(in the rows, 128 means zero)
Each named turn below is shown by a few rows before and after it. Which turns, in which order, take the first row of each later pair to the second? The first pair is answered.
q_204:
[130 145 152 119 135 127 122 139 132 133 117 113 122 112 136 124 110 138
 115 145 120 121 106 125] |-> [121 147 150 120 134 126 120 136 128 133 116 107 120 118 129 127 113 140
 113 140 122 119 108 120]
[119 130 101 130 116 136 133 114 139 123 147 135 138 137 131 129 110 144
 151 134 131 122 123 120] |-> [134 120 112 124 123 141 132 120 143 123 149 142 152 130 147 114 105 131
 145 134 132 124 122 128]
[146 115 112 138 116 118 162 152 121 121  97 165 124 116 156 128 115  99
  99 102 134 105 137 123] |-> [154 120 139 118 116 109 139 153 110 136  86 144 126 114 147 109 141  97
 112  97 137 108 128 147]
q_240:
[102 136  58 151 124 103 138 133 159 116 125 134  98 136 131 151 124 134
 104 127 117 125 157 144] |-> [109 128  67 106 131 152 120 114 150  96 156 141 128 157 132 147 156 133
 133 132 126 116 153 138]
[163 113 119 123 148 117 164 129 134 116 128 163 137 108 164 125 130  96
  87 103 127 139 155 136] |-> [169 114 125 107 152 143 155 121 131 105 141 169 148 117 166 123 141  95
 100 110 134 137 151 136]
[114 135  94 159 137  98 164  86 100 119  99 158 121 160 103 133 180 123
 108  85 108 152 138 131] |-> [128 129 122 100 148 159 130  84  95 105 139 155 164 171 108 109 191 115
 164 115 123 142 116 125]
q_209:
[114 106 146 127 132 120 126 108  97 128 112 111  89 155 108 132 180 125
 127  96 124 168 122 131] |-> [119 101 147 101 141 159 124 101 100 112 143 121 104 166 115 140 175 122
 142 103 129 163 118 116]
[ 94 172 161  90 135 174  71  90 133 105 162 109 177 134  99 121 155 185
 195 109 162  89 132 124] |-> [ 69 193 160 134 120 145  68 110 139 129 140  75 152 126  86 128 102 202
 191 119 152  84 122 114]
[ 73  84  88 141 137 136 104  82 134 106 114 162 145 168  60 188 205 129
 129 137 150 145 189  88] |-> [ 62  87  88 142 136 160 106  86 136 104 129 160 148 175  60 193 166 139
 141 156 150 140 178  69]
q_457:
[ 95 136 129 121 139 114 133 101 102 125 131 144 110 124 110 130 197 111
 122 133 162  88 152 129] |-> [128 124 141 108 155 134 143 115 114 113 145 173 137 109 145 110 173  82
 122 139 161  90 142 133]
[158 111 171  92 123 156  98 147 125 134 137 125 149 127 133  91 138 111
 160 135 134 118 114 151] |-> [156 116 167 134 118 129 114 171 136 147 120 121 131 103 143  95  85 114
 136 138 117 119 110 142]
[125 116 132 109 122 115 122 100 110 118 134 133 126 133  97 127 163 126
 117 108 132 122 138 139] |-> [148 110 141 104 133 130 127 115 119 112 146 156 149 119 121 109 139 105
 110 111 132 121 136 136]
Pairs:
(two turns a pair)
[140 131 157 121 130 125 112 156 111 150 133 118 151 115 149 109 123  97
 138 141 114 117 116 143] |-> [121 134 120 162 117  88 140 142 108 149 108 122 113 121 130 142 144 112
 103 116 111 122 144 140] => q_457 then q_240
[170 113 129 119 154 132 142 142 131 105 136 189 147 110 170 102 138  87
 106 114 128 145 121 146] |-> [102 150 123 118 115 102 103 114  99 136 108 112 103 148  88 135 200 149
 149 111 136 144 128 142] => q_204 then q_204
[138 133 143 101 128 103 117 114 127 127 117 124 129 125 127  97 185 117
 132 102 123 137 135 161] |-> [140 124 133  84 138 142 126 108 131 104 148 146 144 136 136 103 180 117
 142 110 130 129 134 137] => q_204 then q_457
[ 96 130 162 136 114  94  93 149 114 138  89  85 101  95  98  97 183 124
 110  89 137 152 113 150] |-> [101 124 154  82 135 196  86 138 116  97 171 112 153 123 119 106 155 123
 162 128 152 129  94 110] => q_209 then q_209
[146 128 177 104 109 155 117 199 138 132 120 139 158 107 181 100  62 125
 142 183 114 121  88 154] |-> [162 111 131 135 109  90 159 169 136 118  83 184 127 103 178 116 156 110
  61 115 113 146 143 186] => q_240 then q_209
[149 134 174 117 129 120 115 163 144 158 100 101 145 106 150 105  89 122
 136 149 131 126 104 130] |-> [132 123 108 130 125 113 154 103 133 122 105 145 115 142 126 160 190 135
  94 100 146 133 159 121] => q_240 then q_240
[ 95 148  79 151 112 162 157 120 135 123 137 158 116 136 105 138 110 143
 114 128 122 129 121 104] |-> [148 134 140 105 133 146 124 143 133 133 120 164 155 106 133  69 135  94
 121 118 123 140 104 154] => q_204 then q_204
[129 130 151 101 137 146 110 136 137 128 139 118 151 117 131 108  84 118
 151 153 126 117 106 125] |-> [123 136 145 139 125  84 116 134 135 150  92 106 119 104 118 107 109 120
 115 126 117 132 126 149] => q_457 then q_209
[120 138 111 145 132 125 138 125 169 143 107 115 144 115 172 117  79 137
 138 145 123 123 120 143] |-> [111 139 104 136 124  98 131 100 153 146  90 109 126 131 140 126 164 148
 132 111 132 132 143 163] => q_457 then q_209
[ 95 145  65 123 106 155 160 136  90 132 169 127 131 164 100 195 101 151
 180 128 135 106 144  92] |-> [136 133  96 110 125 170 155 167 108 129 179 148 167 138 149 158  49 116
 183 141 137 105 122 104] => q_240 then q_204
[152 113 156 121 145 148 116 145 137 127 132 140 146 120 158  96 110  98
 138 128 117 127 114 137] |-> [153 111 144 138 141 129 135 142 140 127 118 154 131 115 161 105 125  94
 107 114 117 136 128 141] => q_240 then q_209
[151 104 143 120 151 153 122 141 150 151 145 174 155  98 171  93 116 108
 137 122 146 108 117 135] |-> [126 121 155 140 126  98 104 148 136 189 101 123 123  95 134  94 139 128
 144 109 139 109 120 157] => q_204 then q_240
[ 92 147 133 123 118 112 131 132 127 153  99  93 107 131 100 137 141 139
 148 130 131 140 107 132] |-> [ 93 142 131 110 120 128 126 119 125 143 109  98 116 138  98 141 159 136
 158 126 137 135 111 130] => q_240 then q_240
[142 132 161 131 121  75 102 149 122 156  96 117 110 115 137  89 132 107
 123 122 116 137 123 158] |-> [133 127 139 107 120  96 105 112 110 136 114 133 111 145 119 110 203 113
 126 101 135 135 140 149] => q_204 then q_209
[ 88 148  83 164  96 102 150  96 114 124  98 104  78 144  83 174 170 165
 108 129 127 138 157 109] |-> [ 98 141  96 105 119 194 132  91 111  92 162 120 133 164 101 166 141 159
 169 172 140 119 132  84] => q_457 then q_209
[108 155 166 123 132 179  90 131  81 134 136 100 120 135 114 117  65 116
 190 177 107  97 104 117] |-> [136 146 174 128 131  83  93 123  72 154  79 110  98 115 106  90 167  89
 133 114 107 123 136 181] => q_209 then q_209
[116 139 150 121 127 128  96 134 141 139 129  93 133 121 105 113  95 145
 165 154 134 126  91 134] |-> [115 142 131 149 120  80 110 131 136 150  94  92 104 114  91 119 124 148
 131 128 132 137 113 148] => q_204 then q_209
[130 121  99  99 119 209 157 122 130  98 183 155 148 141 148 161  84 142
 138 158 148 124 134  80] |-> [120 133 106 175  93  65 164 138 126 155  81 120  82 102 123 149 120 140
  69 106 126 149 158 135] => q_209 then q_209
[ 87 143 119 120 130  76 127 106  78 108 114 124 110 113 120 139 185 135
 146 125 150 122 140 153] |-> [ 82 151 115 108 138 137 125 106  84  89 152 123 131 128 129 150 138 144
 182 158 152 106 123 120] => q_209 then q_209
[143 140 156 108 126 120  78 134 112 144 121 120 156 124 120 101 149 120
 159 119 119 126  98 142] |-> [116 151 123 161 109  91  99 133 115 155 104 106 116 125  98 140 122 146
 133 116 112 128 112 127] => q_240 then q_204
[ 89 153 165 117 120 109  93 143 116 169 117  55 132 118  91 106 124 136
 172 153 145 134 103 135] |-> [ 98 151 163 147 118  76 106 155 127 175  92  67 120  98 105 101 106 126
 136 137 135 145 111 147] => q_457 then q_240
[108 172 136 127 120 148 110 127 143 120 122 126 124 142 102 151 110 144
 153 162 131 107 132  68] |-> [134 160 140 140 131 146 125 148 162 112 120 151 129 122 132 136  77 128
 127 162 125 110 127  68] => q_240 then q_204
[159 107 126  98 139 113 139 109 121 127 116 153 161 129 130 122 184 110
 101  99 135 136 137 156] |-> [118 128 117 128 129 160 139 133 130 141 147 121 155 130 124 153  60 148
 145 160 122 118 110 100] => q_209 then q_209
[162 140 137 157 119  76 138 107 134 143  85  96 120 127 104 123 208 180
 102  76 105 115 166 167] |-> [157 132 125 105 136 208 133 101 143  96 185 113 175 160 125 143 137 189
 173 133 117  83 140 102] => q_209 then q_209
[104 116 118  67 118 148 102  90  73  90 153 107  97 181  59 143 240 124
 161 134  91 123 146 180] |-> [ 65 125  58 136 104 166 153 104  93  78 171 115  64 181  63 200 137 156
 139 160  80 116 157 119] => q_204 then q_209
[129 133 135 116 153 191 113 150 133  98 167 125 142 140 163  58  81 104
 172 124 121 132  91 112] |-> [ 69 162 106 170 111 129 114 135 117 134 119  70  74 154 101 106  92 155
 159 114 114 137 106 100] => q_457 then q_457
